In the rows, zero is written as 128.
One turn sends every row of this set to another row. A few are shown first. Where does it send the rows asked after them?
q455: [121 153 139  99 123 118  98 150 145 117 135 143  98 132]
q996: [174 121 121 118 111 135 153 141 118 119 140 149 127 148]
q133: [161 120 115 113 102 140 153 139 128 118 122 154 113 133]
q647: [ 93 119 126 121 134 115 154 132 140 105 138 139 161 149]
q877: [ 97 125 117 132 131 124 166 134 145 104 144 137 160 143]
q279: [164 119 125 114  97 134 149 140 117 121 131 155 123 146]
q499: [120 179 151 132 125 138 121 123 139 114 142 113 129 120]
q675: [162 125 109 114  99 145 151 141 128 122 135 158 118 137]
q11: [122 166 152 126 127 143 109 127 140 121 133 107 129 115]
q86: [115 111 102 121 123 104 114 130 169 118 161 137 157 122]
q392: [ 95 119 131 128 128 132 160 121 139  99 138 138 149 156]
q536: [117 168 169 136 124 132 127 127 137 123 146 115 126 125]
q120: [179 120 131 134 113 132 124 105 141 134 138 136 145 117]
q367: [112 111 111 125 111  97 122 133 172 119 160 139 161 120]
q173: [126 152 142 104 139 115 100 143 148 122 127 135  96 133]
q847: [124 143 132 104 136 119  98 157 147 126 122 149 102 123]
q152: [112 109 106 124 125  97 125 131 179 127 150 140 148 125]
q27: [180 131 130 123 125 120 127 100 143 123 150 132 152 117]
q475: [103 112 111 121 120  95 130 123 176 118 152 153 142 126]
q468: [117 166 156 133 123 135 128 130 141 123 142 104 117 124]
q373: [179 125 123 132 122 135 128  99 137 124 138 145 150 122]

q475 -> q11
q499 -> q279
And these:
q86 -> q536
q120 -> q877
q27 -> q392
q173 -> q373
q367 -> q468

